Here is a table of points, one per row:
[-0.1  1.7 -0.5 -2.   0.8 -1.8 -0.7  0.9  0.  -0.2  1.1 -1.2  0.6  2.5
 -0.5 -1.3  1.7  1.2 -0.3  1.6  0.2 -1.4  0.3 -0.3]
[-0.9  1.5 -1.7 -1.2  0.6  0.1 -0.6 -0.4  1.   1.3  1.2 -1.4  1.4  0.2
  0.7 -1.2  0.4  1.3 -0.2  1.6  0.4  0.5  0.1  1.1]
[ 1.3  0.5  1.  -1.4  0.9 -2.   1.2  1.8 -0.7 -1.1 -0.4 -1.  -0.7  1.1
 -0.1 -0.6  1.2  0.8 -0.5  0.3 -1.5 -0.9 -1.2 -1. ]
[-0.9  0.4 -1.1  0.5 -0.3  0.6 -0.9 -1.   1.6  1.4  1.1 -1.   1.4 -0.7
  0.1 -0.3 -1.   1.  -0.9  0.7  0.8 -0.7  0.9  1.2]
[-0.2 -0.7  0.6  0.9 -0.3  0.6 -0.3 -1.  -1.1 -0.7 -1.4  1.1 -0.9 -0.8
 -0.5  1.2  0.4 -0.9  0.5 -0.8 -0.1 -0.4  0.4 -0.9]
[-0.8  1.3 -1.7 -0.4  0.1  0.5 -0.7 -0.7  1.6  1.4  1.2 -1.1  1.3 -0.5
  0.  -0.9  0.2  1.1 -0.4  1.1  0.3 -1.9  0.6  1.5]
[-0.6 -0.8  1.3  0.8 -1.1  0.5 -0.7 -0.5 -0.8  0.  -0.8  1.  -1.  -0.6
 -0.8  1.1 -1.2 -1.2 -0.3 -0.9 -0.2 -0.4  0.9  0. ]
[ 1.7 -0.6  0.   0.3  1.   0.   2.2  1.  -1.  -1.3 -1.2  0.6 -0.9 -0.3
  1.1  0.8  0.6 -0.6  0.7 -0.5 -0.8  0.9 -1.9 -1. ]
[-0.9 -0.8  1.4  0.9 -1.5  0.8 -0.6 -0.6 -0.5  0.4  0.1  1.  -0.6 -0.6
 -0.1  0.7 -0.7 -1.2 -0.2 -0.9  0.2  1.   0.9  1.1]
[-0.6 -0.8  0.9  0.9 -0.9  0.8 -0.5 -1.1 -0.9 -0.2 -1.1  0.9 -1.2 -0.8
 -1.7  1.  -1.2 -1.   0.  -0.8  0.   0.9  0.6 -0.9]
[ 1.8 -0.6 -0.1  0.5  0.9  0.2  2.1  1.  -0.8 -1.1 -1.2  0.6 -1.  -0.5
  0.7  1.  -0.5 -0.8 -0.3 -0.8 -1.4  0.3 -1.9 -1.1]
[-0.8  1.5 -1.5 -1.1  0.7  0.4 -0.8 -0.6  1.2  1.3  1.2 -1.4  1.4  0.2
  0.1 -1.3 -0.1  1.4 -1.3  1.6  0.3 -1.6  0.2  0.8]
[ 0.8  1.4  0.2 -1.8  0.9 -2.3  0.3  1.3 -0.4 -0.7  0.3 -1.3  0.   2.5
 -1.9 -1.5  0.6  1.4 -0.2  1.6 -1.   3.2 -0.2 -0.6]
[-0.8  1.7 -1.2 -1.6  0.6 -1.7 -0.5  0.7  0.8  0.4  1.4 -1.3  1.3  2.
 -2.2 -1.3  1.5  1.3  0.   1.8  0.4 -0.2  0.3  0.5]
[ 1.6  0.1  1.  -0.8  1.  -1.2  1.6  1.9 -0.8 -1.  -0.8 -0.8 -0.8  0.6
  0.2 -0.1  0.6  0.9 -1.1  0.  -1.2  0.1 -1.4 -1. ]
[ 0.3 -0.9  0.   0.7  0.6  0.7 -0.3 -0.8 -0.9 -1.2 -1.3  1.  -1.  -0.9
  1.   1.2 -0.4 -1.  -0.1 -0.8  0.2 -0.7 -0.1 -1. ]
[ 1.3  0.5  0.8 -1.8  1.  -2.   0.6  1.6 -0.7 -1.1 -0.2 -1.2 -0.6  1.4
 -0.8 -1.2  0.6  0.9  0.   0.5 -0.7 -0.5 -0.2 -1. ]
[-0.7  1.7 -1.6 -1.4  0.8 -1.  -0.8 -0.4  0.5  1.   1.2 -1.3  1.5  1.2
  0.  -1.4  1.3  1.4  0.2  1.6  0.7  0.6  0.5  0.6]
[ 1.4 -0.3  1.2 -0.2  0.9 -0.5  1.9  2.2 -0.8 -1.1 -1.1 -0.1 -0.8  0.1
  0.5  0.1  0.5  0.5  0.9 -0.2 -0.9  1.  -1.5 -1. ]
[-0.2 -0.8  0.1  0.9  0.   0.8 -0.4 -0.7 -0.9 -0.8 -1.2  1.2 -0.9 -0.8
  0.5  1.  -0.9 -1.1  0.6 -0.8 -0.1  0.5  0.3 -1.1]
[ 1.   1.3  1.  -1.7  0.9 -2.6  1.4  2.  -0.3 -0.9  0.  -1.2 -0.2  1.6
 -2.7 -1.5  3.6  1.3 -0.4  1.3 -4.4 -1.1 -0.9 -0.8]
[-0.9 -1.   1.2  0.9 -1.7  0.6 -0.6 -0.4  0.5  0.8  0.7  1.   0.5 -0.5
  0.   0.9 -0.4 -1.1 -0.6 -0.9  1.1 -0.8  1.   1.1]
[-0.9  1.1 -1.3  0.   0.3  0.6 -0.8 -1.   1.5  1.2  0.9 -1.2  1.3 -0.3
  0.5 -1.1 -0.1  1.1 -0.3  0.9  0.8  1.4  0.7  1.3]
[ 0.4  1.6 -0.5 -1.9  0.9 -1.7 -0.4  0.8 -0.1 -0.4  0.8 -1.3  0.2  2.5
 -2.4 -1.4  2.1  1.2  0.   1.9  0.5  0.2  0.4 -0.6]
[-0.6 -0.9  1.2  0.8 -1.4  0.8 -0.6 -0.7 -0.6  0.3 -0.2  1.2 -0.9 -0.8
  1.4  0.9 -0.2 -1.   0.  -0.8  0.6  0.1  1.   0.7]
[ 1.  -0.7 -0.7  0.8  0.9  0.5  0.4 -0.4 -1.2 -1.1 -1.2  1.  -1.  -0.7
  1.2  1.1 -1.1 -1.  -0.4 -0.8  0.4 -0.3 -1.  -1.1]
[-0.8 -1.1  1.2  1.  -1.3  0.7 -0.5 -1.  -0.7 -0.1 -0.5  1.  -1.  -0.8
 -0.3  0.7 -0.8 -1.   0.1 -0.8  0.1  0.3  1.   0.3]
[-0.8 -0.9  1.4  0.8 -1.5  0.7 -0.7 -0.3 -0.2  0.4  0.4  1.  -0.2 -0.7
 -0.7  1.  -0.6 -1.  -0.5 -0.9  0.1  0.1  1.   1.1]
[-0.9 -0.9  1.2  1.  -1.6  0.6 -0.5 -0.3  0.5  0.8  0.4  1.   0.  -0.5
 -0.6  0.6  0.  -1.1 -0.2 -0.7  0.2  1.2  0.9  1.2]
[-0.9 -0.6 -0.5  0.8 -1.1  0.8 -0.7 -0.9  1.6  1.5  0.9 -0.4  1.1 -0.5
 -0.2 -0.6 -1.1  0.3 -0.8 -0.6  1.4 -2.5  0.8  1. ]
[ 0.2 -0.8 -0.5  0.8  0.8  0.7  0.2 -0.6 -0.9 -1.3 -1.3  1.  -0.9 -0.7
  0.   1.1  0.6 -1.  -0.5 -0.7  0.5  1.9 -0.6 -1.2]
[-0.9  0.2 -0.5  0.2 -1.4  0.7 -0.6 -0.7  1.6  1.4  1.2 -0.2  1.3 -0.1
  0.5 -0.6 -0.2  0.5 -0.5 -0.6  1.1  0.3  0.8  1.2]
[ 1.5 -0.6 -0.6  0.6  1.   0.3  1.6  0.2 -1.  -1.2 -1.2  0.7 -1.1 -0.7
  1.8  1.1 -0.8 -0.8  0.8 -0.6 -0.1 -0.6 -2.  -1. ]
[ 1.6 -0.5  0.9  0.   1.1  0.1  2.1  1.4 -1.1 -1.2 -1.   0.1 -1.  -0.2
  0.4  0.6  0.2 -0.3  0.3 -0.5 -0.7  1.  -1.7 -1.2]
[-0.7 -0.7 -0.1  0.5 -1.2  0.5 -0.7 -0.7  1.5  1.3  1.  -0.3  1.2 -0.5
  0.1 -0.4 -0.5  0.2 -0.7 -0.8  0.8  0.7  0.8  0.8]
[-0.9  0.2 -1.   0.7 -0.2  0.6 -0.8 -1.   1.5  1.4  1.1 -0.9  1.3 -0.4
  0.8 -0.7 -1.4  0.8 -0.5  0.5  0.9 -0.2  1.   1.3]
[-0.8 -0.7  1.4  0.9 -1.6  0.7 -0.7 -0.4  0.5  0.8  0.6  1.1  0.5 -0.6
 -0.4  0.9 -1.1 -1.   0.3 -0.7  0.4  0.2  0.9  1.6]
[-0.9 -0.6  0.3  0.6 -1.5  0.6 -0.9 -0.6  1.3  1.2  0.9  0.5  1.1 -0.6
  0.4 -0.1 -0.9 -0.7 -0.3 -0.9  0.9 -0.5  1.1  1.3]
[ 1.5 -0.8 -0.9  0.7  1.   0.6  0.8 -0.1 -0.8 -1.1 -1.1  1.  -1.  -0.9
  1.1  1.   0.1 -0.9 -0.4 -0.8  0.3 -0.5 -1.8 -1. ]
[-0.7  1.8 -1.5 -1.6  0.7 -1.2 -0.8  0.1  0.2 -0.1  1.1 -1.4  1.1  1.6
  0.3 -1.7  0.   1.4 -0.1  1.9  0.8 -0.1  0.3 -0.5]
[-0.9  1.5 -1.4 -0.8  0.2  0.6 -0.6 -0.7  1.6  1.4  1.2 -1.1  1.5  0.4
  1.3 -1.4 -0.3  1.1 -0.2  0.9  0.8  0.1  0.3  0.9]
[ 1.7 -0.3 -0.1 -0.2  1.1 -0.4  2.   2.3 -0.9 -1.2 -1.   0.2 -1.  -0.2
  0.7  0.6  1.   0.2  3.2  0.  -1.9 -1.3 -1.9 -1.1]
[-0.5 -0.9  0.6  0.9 -0.4  0.7 -0.4 -0.8 -0.9 -0.4 -1.3  1.  -1.  -0.5
 -0.8  0.9 -0.4 -1.1 -0.3 -0.8 -0.3  0.3  0.4 -1. ]
[ 1.2 -0.7 -0.9  0.8  1.   0.4  0.5 -0.2 -1.2 -1.1 -1.3  0.9 -1.  -0.5
  0.5  0.9  0.4 -0.8  4.9 -0.7 -0.8 -0.8 -1.1 -0.9]
[-0.8 -0.8  0.9  0.8 -1.6  0.6 -0.7 -0.5  1.1  1.   0.9  0.9  0.8 -0.7
  1.2  0.1 -1.3 -1.   0.1 -0.9  0.9  0.9  0.9  0.9]
These points spread out most along one direction. For each point below, how far along it does it lie, from 0 to 99? The average is 50, and the first point in the table lies past the average. One standard deviation of the points above along it is 16.
[-0.9 -0.6  0.3  0.6 -1.5  0.6 -0.9 -0.6  1.3  1.2  0.9  0.5  1.1 -0.6
  0.4 -0.1 -0.9 -0.7 -0.3 -0.9  0.9 -0.5  1.1  1.3] 52
[-0.8 -0.7  1.4  0.9 -1.6  0.7 -0.7 -0.4  0.5  0.8  0.6  1.1  0.5 -0.6
 -0.4  0.9 -1.1 -1.   0.3 -0.7  0.4  0.2  0.9  1.6] 44
[-0.9 -0.6 -0.5  0.8 -1.1  0.8 -0.7 -0.9  1.6  1.5  0.9 -0.4  1.1 -0.5
 -0.2 -0.6 -1.1  0.3 -0.8 -0.6  1.4 -2.5  0.8  1. ] 58
[ 0.3 -0.9  0.   0.7  0.6  0.7 -0.3 -0.8 -0.9 -1.2 -1.3  1.  -1.  -0.9
  1.   1.2 -0.4 -1.  -0.1 -0.8  0.2 -0.7 -0.1 -1. ] 33
[ 1.3  0.5  1.  -1.4  0.9 -2.   1.2  1.8 -0.7 -1.1 -0.4 -1.  -0.7  1.1
 -0.1 -0.6  1.2  0.8 -0.5  0.3 -1.5 -0.9 -1.2 -1. ] 53
[-0.9  0.4 -1.1  0.5 -0.3  0.6 -0.9 -1.   1.6  1.4  1.1 -1.   1.4 -0.7
  0.1 -0.3 -1.   1.  -0.9  0.7  0.8 -0.7  0.9  1.2] 64
[-0.8 -0.8  0.9  0.8 -1.6  0.6 -0.7 -0.5  1.1  1.   0.9  0.9  0.8 -0.7
  1.2  0.1 -1.3 -1.   0.1 -0.9  0.9  0.9  0.9  0.9] 46
[-0.1  1.7 -0.5 -2.   0.8 -1.8 -0.7  0.9  0.  -0.2  1.1 -1.2  0.6  2.5
 -0.5 -1.3  1.7  1.2 -0.3  1.6  0.2 -1.4  0.3 -0.3] 74
[-0.9 -0.8  1.4  0.9 -1.5  0.8 -0.6 -0.6 -0.5  0.4  0.1  1.  -0.6 -0.6
 -0.1  0.7 -0.7 -1.2 -0.2 -0.9  0.2  1.   0.9  1.1] 40
[ 1.7 -0.6  0.   0.3  1.   0.   2.2  1.  -1.  -1.3 -1.2  0.6 -0.9 -0.3
  1.1  0.8  0.6 -0.6  0.7 -0.5 -0.8  0.9 -1.9 -1. ] 33
[-0.6 -0.8  0.9  0.9 -0.9  0.8 -0.5 -1.1 -0.9 -0.2 -1.1  0.9 -1.2 -0.8
 -1.7  1.  -1.2 -1.   0.  -0.8  0.   0.9  0.6 -0.9] 35
[-0.8  1.7 -1.2 -1.6  0.6 -1.7 -0.5  0.7  0.8  0.4  1.4 -1.3  1.3  2.
 -2.2 -1.3  1.5  1.3  0.   1.8  0.4 -0.2  0.3  0.5] 78
[ 0.8  1.4  0.2 -1.8  0.9 -2.3  0.3  1.3 -0.4 -0.7  0.3 -1.3  0.   2.5
 -1.9 -1.5  0.6  1.4 -0.2  1.6 -1.   3.2 -0.2 -0.6] 67
